These are runs of 6 systems, one row a step. Runs of the same system follow the same rule from any start.
trace 1, j_799, 11 rows:
[[-10  58  50 -15 -33 -13 -42 -39  15  -3   5  28  12  37  20  10 -44 -50
   31 -74   3  42]
 [-19  69  56 -17 -37   2   4  -4 -28  21 -45  12  21  14  40  19 -19 -11
  -19  65   4  19]
 [ 33   4 -11  -2 -57 -39  52 -26   0  23 -57  30  16  -5 -38  24   1  18
   21  32  30  13]
 [-16 -12   2  10 -22  10  51  18   7  35  22 -33 -12 -21 -61  13  39  38
    4  39 -26  31]
 [ -4  -9 -14 -15  31  -7  11  14  37  22  -6 -36 -59 -57 -36  30   8 -15
    6 -29   1 -21]
 [-33  17 -23  16  54 -25 -29 -44   6 -16  29 -32 -22   1  -6  25  10 -21
   -3  16 -36 -33]
 [-18  -1  28  -2  29 -20  -9 -29  37 -52   1  37 -35  20   7 -35   7   5
   -7  25   9 -39]
 [-12   0  30  11   5   1   3 -16  11  -6  -8   9 -23  70 -27 -38 -29  -3
    1 -20 -23  38]
 [ -3   0  49 -41  14 -10  13  25 -29  16 -33 -29  -1  28 -13  -7 -17 -29
  -34   9  17  12]
 [  4   4   8 -33 -14 -49  16 -34 -22   0   3 -14  40   8 -37  25  13 -28
    8  -3  34   0]
 [-32  26  45 -22 -33  -2  28  -9  22  -8  43   5   3 -16 -26  10  43  19
   10  11   8  12]]
trace 2, j_161 (11 x 22):
[[  8   6  20 -33 -20  21  14  18 -12  -4  23  17  35  20 -29  11  21   9
   -4 -48  32  15]
 [ 10  27  26 -37 -22  36  13   2 -17  15 -20  16  27  -3  20  34  17  14
    8 -27  25   1]
 [ 17   5 -12   5 -18  39  15   9  -5  25 -37  15  12 -46  33  23   0  15
   26 -10  19  -9]
 [ -1 -12 -10  36  -4  53  -4  39   5  22  -6   5  -1 -43  18  -1 -13   6
    7   8  -2  10]
 [-17 -22  12  34  35  47 -41  24   2   9   3   6   6 -12  -3  10 -21 -25
   -7   3  -3   6]
 [ -8 -23  -5  24  34  27 -50 -21  -6 -18  15  16  27   7   9  21   8  -7
    1   7  -6 -18]
 [ 13 -43 -14  14  15  21 -18 -18   0 -33  24  21  19  12  20 -21  17  26
   16 -16  -2 -17]
 [ 16 -27   2  -1  -7  27 -10  13 -17 -11  30   1  25  22  22 -33   0  11
   11 -48  -5  19]
 [ 19  -9  15 -26  -6  22 -23  25 -38   4   5  -6  43   9  31   2  -7 -16
   -8 -37  22   7]
 [ 21  -8 -16 -11 -12  17  -9  22 -31   0  -1  18  56 -29  18  27  16  -3
   -2  -8  44 -18]
 [  4 -15  -7  13 -10  55  14  33  -4  -5  19  27  28 -29  -5   4  23  26
    7  -7  31  -6]]
trace 3, j_366, 11 rows:
[[ -26  -38   40  -10   58  -17   20    2    5    6  -33  -15  -29   10
   -93   33   28   -4  -53   94   10  -29]
 [ -15   -1   26  -26   31  -40    2  -21   71    7  -11    2  -87    9
   -98   53   37   14  -20   17  -24  -15]
 [ -48   32   25   18   43   -8  -36  -31   74   -9    8    6 -101   -5
   -11   25   17   15   -9   45  -69  -23]
 [ -38   21   61   18   27  -27  -33  -79   58  -18  -49   40  -66   20
    19   -2  -16   -8   14   65  -34  -26]
 [ -62   -1   92   37   35   13   21  -51   36    0  -52   24  -46   36
   -49  -19  -29  -21    6   80  -11   11]
 [ -54    4   87  -16   79    5    6  -29   20   15  -60  -18  -64   41
   -75   28  -18  -47  -25   33   -2  -14]
 [ -45    3   29   -1   82  -23    1  -59   17   16  -39  -44  -75   40
   -70   51   14   -9  -27   64  -60  -27]
 [ -38  -16   52  -12   55  -58   -9  -54   55  -25  -16   -1  -86   31
   -52    8   34   17  -37  101  -46  -43]
 [ -47   24   75    8   25  -37    1  -38   93  -10  -30   39 -114   41
   -74   -2   -2   10  -20   64  -43    2]
 [ -70   51   84   21   64   12  -34  -30   68   10  -55   21 -109   30
   -36   34  -28  -24  -30   67  -45   -8]
 [ -59   18   78   13   74   -9  -23  -95   35   10  -86   10  -68   36
   -37   55   -9  -21   -9  104  -43  -32]]
trace 4, j_799:
[[-42  67  -9  12 -31 -32  89  -3  -5  12  45 -50  -5   3 -74 -12  -7 -16
   16 -11  -1  49]
 [-37  73  10 -34  31  -2  35  44  22   4  -5  -6 -46 -35 -64  59  21 -20
  -48   8  42 -35]
 [-15  29 -10  -9  37 -26 -33 -67  30  -5  -6  18 -23  32 -73  96  30  -2
   -1   1 -22 -26]
 [-28 -23  85 -29  19 -12 -24 -41  50 -12  -8  12 -59  24 -10   5  44  34
   -6  57 -43 -16]
 [ -2 -21  54 -14  -3 -58   7 -46  44  14 -33 -26 -68  35 -20 -40 -36 -22
   28 -14 -36  33]
 [-46  24  48 -12  17 -59  37  -5 -20   6  -6 -68 -22  19 -28 -35 -32 -56
  -27  55  -3  17]
 [-29  28  21 -22  13 -61  58 -28   8 -30  -6   6   1  10 -84   4   1 -45
   -7   8  73 -21]
 [-58  49  58 -21  13  12  43 -29  20 -11  35   4 -14  44 -92  38  43   9
   -2  -2   4  13]
 [-17  39  75 -73  17  -9   4 -19  40  25 -38  -7 -71  20 -38  56  22  -1
   -9 -23 -12  -7]
 [-13  28  36 -44  -1 -86 -19 -71  15  20 -23 -42 -42  32 -26  42  10 -18
   -7  37 -54   5]
 [-33   0  66 -21 -20 -97  24 -37  49 -16   2  -2 -50  -1 -46 -25  11 -14
   -9  78   2   1]]
trace 5, j_924 (11 x 22):
[[ -47   29   28   24   17    7    0   67   32  -15   56    2  -36   39
   -89  -29  -28  -31  -56   -3    1   49]
 [  -7    9   59  -38   57    8  -28  -21    0   15  -75   20  -22   59
   -58   69   -7  -26  -42   16   12  -17]
 [  -1   -4   27  -26  -36  -50   12  -74  -16  -10   -2   16   50   23
   -19   38   64   39    6   85   -2  -13]
 [   2   -8   35  -42  -37  -57   88  -28   27   -2   -8  -31  -39  -43
    16  -59   19   20   49   -2   19   -8]
 [ -35   73  -17    8    2  -42   13   -9   12   18   27  -78  -61    6
     6  -15  -43  -34    8  -31  -62   37]
 [  -9   24  -11   -7   39  -42  -64   48   10    4  -19  -15  -50  -11
     0   32  -21  -33  -85   71  -18  -29]
 [  12  -26  -15   34  -14  -74  -11  -26   37  -43  -22   78    5   21
   -66   -5  -10   -7  -22   75   36  -13]
 [ -58   -8   83   -5    7   -3   63  -39   55  -29   35   14  -32   10
   -77  -36   28    5   32    2   25    8]
 [ -34   37   61  -50   47  -12    1  -70    5   18  -24  -63  -64   53
    14   17    7   -4   16  -17  -71   -3]
 [  19    3   -9  -38  -17  -88  -35   -4  -27    2   -4  -48  -13   14
    47    1   26   20  -56  100  -58  -13]
 [  24  -24  -22    3  -42 -113   48   28   24  -25  -13    9  -26  -17
   -39  -77  -30  -16  -21   47   48    8]]
trace 6, j_366 (11 x 22):
[[-22  19  38  -8  15  10 -43  39 -45 -31  28   8  60  -4  55 -26 -31 -61
  -39  12  52 -10]
 [ 24  41 -45  -4 -28  -7  59 -34 -55  12 -31   4  58  39 -39  36  -6   3
   21 -29  35  15]
 [ -1 -18 -19 -21  26  52  35  74 -33  -4  33 -27  14 -32  -2  -7  52  38
  -40  10  26 -34]
 [ 66 -11 -42 -49 -45 -44  -1   0  16  21 -19  -7 -22 -20  20  17  21  36
   20 -60  -9  -3]
 [  0 -18 -31  50 -39  13 -30  39  13   6  50  -6   7 -52  44 -31  -4  20
    7  19 -36  27]
 [ 23   7   5  -3 -39 -27 -40  -9   5 -19  -1  47  42 -19  34  -4 -34 -48
   22 -40  51   5]
 [-19  21 -28  54  -4  59  32   1 -36   4  23   6  60   0 -13   2 -17  -9
   28 -25  19  25]
 [ 19 -12  -5 -45  29  24  14  12 -46 -14   0 -17  38  -2  29   1  16  -5
   -3 -51  46 -40]
 [ 40 -24 -54  -5 -28  -4  41   3 -31  20  12 -39  14   9   8 -18  19  49
   20 -28 -27  17]
 [ 28 -31 -12 -19 -30 -22 -28  64  -3  -9  42 -10   7 -25  40 -43   2   4
  -27 -15   4  11]
 [ 33  25 -44  17 -65 -23 -29  16  -2   8  15  23  30  -2  14   7 -31  -9
   11 -43   4  42]]
trace 7, j_114, 11 rows:
[[ 36 -34  22 -45 -13  -3 -51  11 -14   0   7   2  24  19  28   2   2  -8
   -6 -53   8  11]
 [ 15   7 -19  12 -55 -17   1   7  -4  -9  39  21  42   3 -15 -17 -11 -11
   17 -39  22  40]
 [  8  19  -4  -2 -29  32  30  38 -39  -1  -3  17  46  -6  26 -13   5  18
  -14  19  32   2]
 [  6 -20 -37  26  10  11  22  -6 -24   4  -3   3  42 -27 -31  34  20   4
    8  25  27 -23]
 [  1 -45   5  -8  15  43  12   5 -14  17  16 -29   9 -14  -1  11  41  36
   11  -4 -18  -5]
 [ 17 -43 -17   8  18  25 -20  26  11  10  12  -7  -2 -25  -9  -1  -9 -12
   14 -57   8   2]
 [  0 -13  -8  32 -11  29 -27  14 -17   4  35 -12  28  -6  39 -26 -22 -13
   13 -20 -19  27]
 [ 20 -33 -10  20   0  19 -15  -5 -26 -20  -7  29  50  16  20 -22 -13  -4
    9  -3  26  -5]
 [ -4 -24  -3  18   1  25  31  -8 -28  -9  24   0  47  28 -35 -17  12   9
   14  -8  13  16]
 [  8 -18  -5 -16  18  38  13  36 -41  14   3 -24  34   7 -17  11   8  -3
  -16 -26  24  -1]
 [ 18 -26 -35   5  -3   5 -21  11 -32  15  26 -32  45 -21  -7  26   6 -14
    3 -20   1   8]]
trace 8, j_722 (11 x 22):
[[ 26 -73  -1   2  38 -22 -33  59  -7 -11 -24   5 -14  26 -25 -37 -18  -7
  -72  53  10  -9]
 [-35 -42  38  26  23 -20 -42 -57  14 -10  53 -25   9  32 -40 -11 -10 -42
   29 -15 -34  32]
 [-31  45  76 -57  -3 -11  11 -27 -27   4 -17 -33   0  16  56   0  15  -5
  -12  42 -15  -9]
 [ 37  29 -21 -19 -58 -45  19 -52  18 -26 -14  51   3  25  18  -6  15  43
   32 -21   7  -3]
 [ -1   7   8   1 -25   9  49  67  33  -6   7  14 -51  -3 -19 -63 -10  29
  -20  -9  12  26]
 [ 12 -10  -3 -25  27 -16 -10  18   2  22 -10 -21 -22  37 -79  32 -18 -34
  -23 -59   5  20]
 [-36  38   0  25  -4 -39  14 -23 -16  22  -3 -33   8  -3 -35  27 -14 -31
  -11  74 -18  19]
 [  8 -31  24 -15  -6 -60 -18 -30  26 -30 -27  37  -8 -15   6  -8  14  -2
   -8  63  28 -40]
 [-22  -9  38   9   6   2   8 -28  66 -14  19   7 -66  -4   2 -41   4  15
   39 -26 -30   9]
 [  8  36  12 -46  19   0   9   5 -12  28 -45 -40 -57  46  15   9 -13  13
  -21 -33 -43   9]
 [ 29  24 -57  24 -34 -59  14 -22 -23   5 -25   2  11  50 -21  -5 -30   6
  -11  26 -26  30]]
trace 9, j_722, 11 rows:
[[  5  33 -54  12 -14 -35  81   2   0   6 -28 -15 -18 -46 -18  -9  -7   6
   12  23  30 -21]
 [  8 -19 -47  13  48 -32  -2  26  34 -33  -2  12 -46 -20 -40 -13  -6 -13
  -30  -3  27 -48]
 [-38  12  -2  29  55   6 -43  -8  29  -6  27 -20 -48  13 -27  16 -11 -23
  -15   3 -47  -1]
 [ -2  15  18 -10  12 -10 -54 -28 -15  12 -30  -5  -4  34  34  33   1   4
  -26  52 -52  -2]
 [ 24 -27  10  18 -48 -22 -15 -33   8 -10 -14  34  13  21  37 -35  -6  30
   25  34 -23  22]
 [  6 -39  48 -20 -11   9  24  21   9  -6  -1  -3 -18  21  13 -71 -13  10
   10 -32  10  22]
 [ -5  27   8 -30  11  -4  41 -13 -24   9   3 -38   2  44 -32  -1 -12 -21
    8 -64   3  23]
 [-11  58 -23  -9 -15 -40  39  -3 -32  -6  -2  -8  19  16 -28  18   5  -4
  -29  42  17  -3]
 [  2 -13   0   3 -16 -45  -9   7  43 -34  19  48  -9 -17 -43  -3  20   5
  -18  34  32 -17]
 [-27 -12  49  -5  13   9 -17   9  59   6  18  -2 -58 -20 -27   5   7  -7
    6 -17 -22  11]
 [  7  31   9 -27   4 -11 -14 -24  -3  46 -51 -36 -32  14  12  47 -11  -6
    2 -10 -43  11]]
trace 10, j_924:
[[-42 -19  20  51  19  22   0  11  17  26   9 -22   0 -42 -49  10 -36 -57
   18   5   9  26]
 [-32 -10   8  23  72  23 -32 -47 -11 -12 -17  -1  13  -5   3  36  -4 -37
    9  20   2 -47]
 [  6 -23 -17   5  19  -9  -4 -45  -6 -50  18  26  20  11  35 -20  41  42
    7  37  -4 -50]
 [ 18 -24  -7  -9 -15  -7  36   5  17 -29  26  -1 -31  21  16 -76  14  46
   15 -36 -11   6]
 [  2  14   4 -19   3   9 -10  41  -6  22  21 -42 -28  41 -13 -16 -20  -5
  -25 -58 -36  46]
 [ 20   3   5 -27   4 -10 -46  41 -33  25 -27  -5  23  16 -13  47 -11 -25
  -59  20   8   8]
 [ 15  -3  -2   1 -34 -28  18 -12 -12 -10 -19  43  56 -12 -26  18   6 -11
    2  37  64  -9]
 [-33  34  28   4 -12  21  66 -29  19  -9  13  10  -2 -29 -13  -4  14   2
   54 -25  33  -5]
 [-19  51  -4  -4  21  29  -5 -27   9  23  -7 -33 -45  -6  44  29   5  14
   21 -25 -58  -7]
 [ 31 -23 -43  10  -9 -25 -55  20   2  11  -7  -4 -12 -19  43  11   6  26
  -26  47 -45  -9]
 [ 24 -65 -18  36 -25 -34  -1  30  22 -14  11  27   8 -18 -31 -53 -23 -14
   -1  12  32  20]]
trace 11, j_114, 11 rows:
[[  5   7  51 -49  -8  10 -20  -2   3  32 -12 -37 -27  -9  63  -3 -11 -13
   22 -55 -27  17]
 [ 22  15 -37  12 -22 -59  -9 -15  16 -20  -2  11  -8 -12  29 -36 -47 -31
   25 -38  18   2]
 [-10  23  -2  15 -21 -17  30   5 -15 -31  12   9   3  28  32 -61  -3  28
  -18  53  -8   5]
 [ -8   4  -9   8  39  -4  16   9   3 -28 -17  32  -3  21 -51  10   8   0
  -37  40  33 -33]
 [-31  20  21 -11  18  14  -5  -9  -1  22  17 -30 -12  10 -37  52  28   5
  -13  19 -34   9]
 [ 22   0  15 -44   1 -11 -34  -5  16  23 -28  -3 -22 -12  11  44   5  -7
    1 -36  -6  -5]
 [ 10  13  -3   4 -48 -35  -3 -12  27  10  12  -3 -17 -18  17 -13 -16  -1
   30 -25 -20  31]
 [  5  17   9   3 -21 -10  18  22  10 -15 -21  25 -13 -10  37 -43 -18   8
   -6  21  20  -4]
 [-29  24 -12  35  17 -11  22 -16   4 -20  -1  13  -2  -5 -20  -7  -5 -10
   -4  48  13 -17]
 [-21   9  23 -17  37  13   8 -19  -4  -4 -13 -12 -18  20  -4  19  24  16
  -13  27 -19 -25]
 [  3   3  -5 -18  20 -17 -14 -15  21   8  -8 -11 -35  12 -28  29   3 -10
    3 -33 -17  -2]]
trace 12, j_161 (11 x 22):
[[ -5  17  -4  -3 -27  13  -5  33  -8 -31  41  34  41 -53  37   1  37  20
  -18  37  41 -31]
 [-13  -5   1  37   7  59  41  25  13 -18   8  49  13  -2 -41 -24 -10   0
   16 -37  52   6]
 [-13  35  19   8  17  83 -12   1 -33  21 -12   3  21  47  14  32  -3  15
   -3 -22 -29  25]
 [ 36 -48  -6 -15  29  27 -34 -21 -18  18 -65   8  12 -14  45  34   0   4
   18 -13   1 -36]
 [ 28 -50 -48  34 -28  14 -27  24   6   8  37  -1  24 -56  35  -6  15  28
   23  -3 -16   5]
 [-21 -45  44  14  12  46 -26  64  13 -15  50  11  10 -15   1 -50 -10 -21
  -16 -19  23  22]
 [-21  23  17   8  26  37 -47 -15 -33 -18  24  19  63  30  -1  37 -14 -49
    0 -34  26   1]
 [ 23 -11 -23  -9  18  36  -5 -29 -35 -34 -16  38  50  13  44  16  39  42
    4  12  23 -57]
 [ 42 -53 -44  18 -18  50  28  25  -3   2  10  14  17 -10  10 -33  14  54
   36 -57   5  12]
 [  5 -20  41 -19 -10  68 -33  67 -19  35  16 -21  15   3  29  -6 -12  -7
  -12 -51 -14  46]
 [  8 -13  22 -13  16  25 -69   9 -27  11 -19  15  59 -33  33  57 -12 -59
   -2 -19  48 -23]]

Which system made each run below?
trace 13:
[[-19  40 -59  44 -11  40 -20  29 -39  46  44 -67  22 -43  37  36  -8  -1
    3   2 -64  31]
 [ 50 -30 -38   0  -9  -9 -72  28 -48  -5 -34  33  73 -31  68  22 -21 -30
  -29  21  46 -32]]

j_722
trace 14 (2 x 22):
[[ 10  18 -24  39 -42  -6   4 -39 -33  -9  -7  13  42  43  50 -33 -20  26
   21  34 -32  27]
 [ 20 -49  34 -18 -14   7  14  37  -9 -35  10  35  21  27  11 -72   7  19
  -19  -1  41   0]]

j_722
trace 15, 2 rows:
[[-48 -34  28  36  59  64  -3 -29  10 -60  41  53  32   2 -20  -2  59  31
   -3  61  21 -59]
 [ -4 -32  32 -39  13  60 -28 -12  16   2  53 -14  -8  -7  22  38  94  73
   17 -25 -54 -18]]

j_722
trace 16 (2 x 22):
[[  8  -2  -7 -22  26  -8   0 -46   9 -15 -16   7  -6  -2   3  26  21   5
   27 -32   9 -42]
 [ -1  14  -4 -14 -23 -18 -22 -14  10 -16  48  -2   1  -1  36  -8  29  27
    9  -9 -26   2]]

j_924
trace 17, 2 rows:
[[ -7 -28 -16  67 -11  -3 -25 -55 -25 -26   1  52  77  36 -24  10  -2   2
    5  81   4   7]
 [-27 -10  79 -40   9  39  42  14   9 -32  25  47  22  25 -70  -5  41   3
   -8 -22  74  -5]]

j_366
trace 18, 2 rows:
[[  2 -58  44  -6 -17  -5   3  43 -43  17   1 -19  61 -13 -14 -25 -20 -45
  -23  36  46  29]
 [ 10  16 -31 -19 -10 -29  15  19 -18  16  23 -23  32  -1 -81  46  -2 -40
  -10 -54  37  23]]

j_366
trace 19, 2 rows:
[[-30   4  19  34   7  -9  22 -25  41 -16   3  22 -26   2 -39 -23 -19 -21
   23   3  10  10]
 [-29  46  10   9  15  -4   7 -39 -13  -4  -2 -19 -11  48  10  -4 -10   4
    4  18 -45  14]]

j_161
trace 20, 2 rows:
[[ -8 -21  21 -27  54  24 -52  24 -27  35 -14 -31  10  14 -53  94  33 -17
  -60  35 -16 -13]
 [ 10 -42   0 -10  11 -16 -34 -55  51 -16  13  38  -6 -45 -29  62  65  22
   36  -1   8 -49]]

j_161
trace 21, 2 rows:
[[ -8  -2   0  -6  31  31  62  45  -7  -7  14 -33 -25  21 -34 -61 -29 -17
    5 -83  26  16]
 [-10  34 -53  22  31  -4 -33  47 -61   8  16 -54  33  -1  31  -1 -48 -55
  -45   7  -6   4]]

j_114
trace 22:
[[ 17 -17 -42   1  19 -12  -7 -20   1 -33  16   4   1 -11  31 -17  13  13
   17 -24   3 -39]
 [-14  25 -16  15  18  30 -15  29   1 -18  39  -9 -16   3  29 -21  -3   9
  -12 -24 -23  -2]]

j_722
trace 23:
[[ -7  41  -8  -2 -31 -36  33 -34  -3  12  -3  -7   8  19 -41  24   1   1
   15   5  -8  26]
 [ 17  16  16 -51 -16 -17  24  26  -9  20 -37 -16 -19 -10  14   9  13  15
  -23  15   9  -7]]

j_114
trace 24 (2 x 22):
[[-38  24  44 -13  48   6  -7 -30  -6 -26  20 -14 -15  81 -26 -14 -12 -24
  -12 -28 -21   8]
 [  8  52   1 -44  13 -29 -20  -4 -27   3 -14 -15   1  61 -11  27 -23 -32
  -32 -46  -3  12]]

j_114
trace 25 (2 x 22):
[[ -7 -77  40  34  -7  11 -18 -36  -4  50  -4 -41  12  15 -33   9  -1  -1
   31  44 -64  57]
 [ 16 -49  45 -51 -10 -45  15 -33 -37  16 -30 -57  18  -8  56 -33   5 -11
   16  32   0  -8]]

j_722
trace 26, 2 rows:
[[ 12  22 -12  -4 -36 -36   1  11   5  30  -7 -36 -23 -24  38 -16 -38 -20
   15 -23 -24  33]
 [-11  35 -38  26  -4 -35   6  20 -18  -5   3 -11  15 -30   2  -2 -22 -32
  -25  49  16  -9]]

j_799
trace 27:
[[ 16  14 -27  14 -45   1  20  -6 -14  16 -16   0  11 -21  48   3  21  53
   10  57 -29  -1]
 [ 16 -33 -36  28 -19  -4  41  32  19  22  -5 -18 -28 -49  -8 -36 -17  11
   24  -8   3  13]]

j_924
trace 28, 2 rows:
[[ 21  38 -23 -15   6  58   0  30  31  14 -19  37 -34 -25   3  52  14  31
   10 -78  13 -18]
 [ 26  18  -1  15 -31  50 -55  36  32  24 -35  55 -23 -16  48  30 -20  24
   -3 -14 -20  16]]

j_161
trace 29 (2 x 22):
[[ -8   0  49 -21  11 -13 -13 -26   6  -7 -39   8 -20   3  49  -5   9  12
  -11  65 -12 -31]
 [ 17 -19  -3  11 -27 -49  30 -40  15  -7 -18   8 -12  31 -16 -43 -18   9
   30  -2 -11  24]]

j_799
trace 30 (2 x 22):
[[ 41 -42 -18 -37 -11 -55 -32  21   8   6 -18  -2   4 -66  20  27  15 -15
  -16  11  34 -37]
 [-15   6 -12  31 -50  -9   7  42  37 -21  71  31  11 -52 -35 -13  21  10
    0  17  28  20]]

j_161
trace 31, 2 rows:
[[-16  -2   2 -12  16   1  52 -15 -34  22 -10 -62  21 -35  -6   9   3 -26
   25  -4  18  -8]
 [ 13 -28 -31 -23  25 -22   1   0 -20  -8  19 -48   2 -27  32 -10  20   2
    2 -17  -5 -38]]

j_114
trace 32:
[[ -7  57  23 -36 -11  29  -4  50  20  -3  18  21 -29  18  -4  12  15  21
  -30 -42   1  14]
 [  8  57 -14 -11 -15  20 -19  -8 -15  32 -36 -10  -8 -12  61  45  -3  19
    2   5 -40  -3]]

j_366
trace 33, 2 rows:
[[-25  37 -20  18  74  66  25 -28  -9  22 -57 -26 -34 -48  52  33 -23 -23
   42 -37   5 -58]
 [ 13 -27 -61  29  40 -21  -7 -70 -13  12 -19 -65 -32  16  46 -23 -25   5
   49 -24 -81  -9]]

j_114
trace 34, 2 rows:
[[-35  48  30  -6 -41  22  29  13 -16  24  32  -7  45 -41 -19  46  34   1
    1  31  21  17]
 [ 15   5 -12 -27   5  22  13 -11  -9  14 -27   4  16 -60  32  55  38  13
   21 -10  33 -52]]

j_114
trace 35:
[[ -8   2  12   8  33  -2 -25  13   4  48 -51 -51 -55   9   2  10 -48 -36
  -18   6 -48  23]
 [  2 -14 -26   8  19 -66 -64 -22   7   3  -6 -18 -11 -26  -1  39  -7 -33
  -22  54 -24 -24]]

j_161
trace 36, 2 rows:
[[ 31  15  -9  12 -49 -16 -20 -33   6  -3 -11  48   0 100 -24   3   2  55
   -4   9 -58  52]
 [  1 -52  74 -48 -32   8  35  59   7  40  -4 -28 -16 -22 -34 -11  35  20
  -22  35   7  34]]

j_924
